| 110 |  88 |
|  82 | 125 |
|  95 |  73 |
|  72 |  79 |
| 120 | 118 |
| 119 |  77 |
|  73 |  88 |
|  53 | 107 |
| 147 | 104 |
| 107 | 120 |
| 143 | 108 |
->
|  53 | 107 |
|  72 |  79 |
|  73 |  88 |
|  82 | 125 |
|  95 |  73 |
| 107 | 120 |
| 110 |  88 |
| 119 |  77 |
| 120 | 118 |
| 143 | 108 |
| 147 | 104 |

| 129 | 134 |  67 | 123 | 118 | 144 | 127 | 128 |  80 | 122 |  78 |  54 |
|  69 |  69 | 130 |  81 |  85 |  51 |  72 |  67 | 124 |  77 | 121 | 149 |
| 137 | 140 |  75 | 127 | 122 | 156 | 135 | 138 |  79 | 129 |  81 |  57 |
->
|  69 |  69 | 130 |  81 |  85 |  51 |  72 |  67 | 124 |  77 | 121 | 149 |
| 129 | 134 |  67 | 123 | 118 | 144 | 127 | 128 |  80 | 122 |  78 |  54 |
| 137 | 140 |  75 | 127 | 122 | 156 | 135 | 138 |  79 | 129 |  81 |  57 |

| 141 |  89 |  86 |
|  70 | 119 | 100 |
|  69 |  76 |  93 |
|  79 | 125 | 113 |
|  99 |  81 | 124 |
|  95 |  86 |  83 |
| 113 | 110 |  75 |
|  81 | 105 |  76 |
|  92 |  76 |  90 |
| 130 | 118 |  56 |
|  85 |  67 |  79 |
|  51 |  92 | 114 |
->
|  51 |  92 | 114 |
|  69 |  76 |  93 |
|  70 | 119 | 100 |
|  79 | 125 | 113 |
|  81 | 105 |  76 |
|  85 |  67 |  79 |
|  92 |  76 |  90 |
|  95 |  86 |  83 |
|  99 |  81 | 124 |
| 113 | 110 |  75 |
| 130 | 118 |  56 |
| 141 |  89 |  86 |

| 107 | 100 | 101 |  96 | 106 | 103 | 119 |  96 | 114 | 108 |  93 | 128 |  80 | 104 |
|  85 |  99 | 102 | 103 | 102 |  99 |  92 | 101 |  94 |  86 | 107 |  88 | 108 |  91 |
| 104 | 106 |  97 | 101 | 118 | 107 | 142 |  92 | 125 | 107 |  83 | 152 |  66 |  97 |
|  93 | 100 | 100 | 102 | 101 |  99 |  96 | 101 |  96 |  94 | 103 |  93 | 105 |  96 |
|  65 |  92 | 115 |  97 | 104 |  99 |  81 | 102 |  90 |  68 | 123 |  80 | 111 |  85 |
->
|  65 |  92 | 115 |  97 | 104 |  99 |  81 | 102 |  90 |  68 | 123 |  80 | 111 |  85 |
|  85 |  99 | 102 | 103 | 102 |  99 |  92 | 101 |  94 |  86 | 107 |  88 | 108 |  91 |
|  93 | 100 | 100 | 102 | 101 |  99 |  96 | 101 |  96 |  94 | 103 |  93 | 105 |  96 |
| 104 | 106 |  97 | 101 | 118 | 107 | 142 |  92 | 125 | 107 |  83 | 152 |  66 |  97 |
| 107 | 100 | 101 |  96 | 106 | 103 | 119 |  96 | 114 | 108 |  93 | 128 |  80 | 104 |

|  45 | 130 |
|  78 | 125 |
| 114 |  85 |
|  92 |  79 |
|  84 | 154 |
|  75 | 105 |
|  76 | 144 |
|  87 | 154 |
| 123 |  76 |
| 108 |  70 |
->
|  45 | 130 |
|  75 | 105 |
|  76 | 144 |
|  78 | 125 |
|  84 | 154 |
|  87 | 154 |
|  92 |  79 |
| 108 |  70 |
| 114 |  85 |
| 123 |  76 |

| 117 | 112 | 116 |  87 |  87 | 116 |  86 |  86 | 116 | 118 | 117 | 117 | 118 |  87 |  87 |
| 112 |  53 | 111 |  94 |  93 | 111 |  94 |  94 | 109 | 116 | 113 | 109 | 109 |  95 |  93 |
|  83 | 129 |  86 | 111 | 114 |  83 | 109 | 113 |  86 |  87 |  83 |  80 |  82 | 113 | 109 |
->
|  83 | 129 |  86 | 111 | 114 |  83 | 109 | 113 |  86 |  87 |  83 |  80 |  82 | 113 | 109 |
| 112 |  53 | 111 |  94 |  93 | 111 |  94 |  94 | 109 | 116 | 113 | 109 | 109 |  95 |  93 |
| 117 | 112 | 116 |  87 |  87 | 116 |  86 |  86 | 116 | 118 | 117 | 117 | 118 |  87 |  87 |
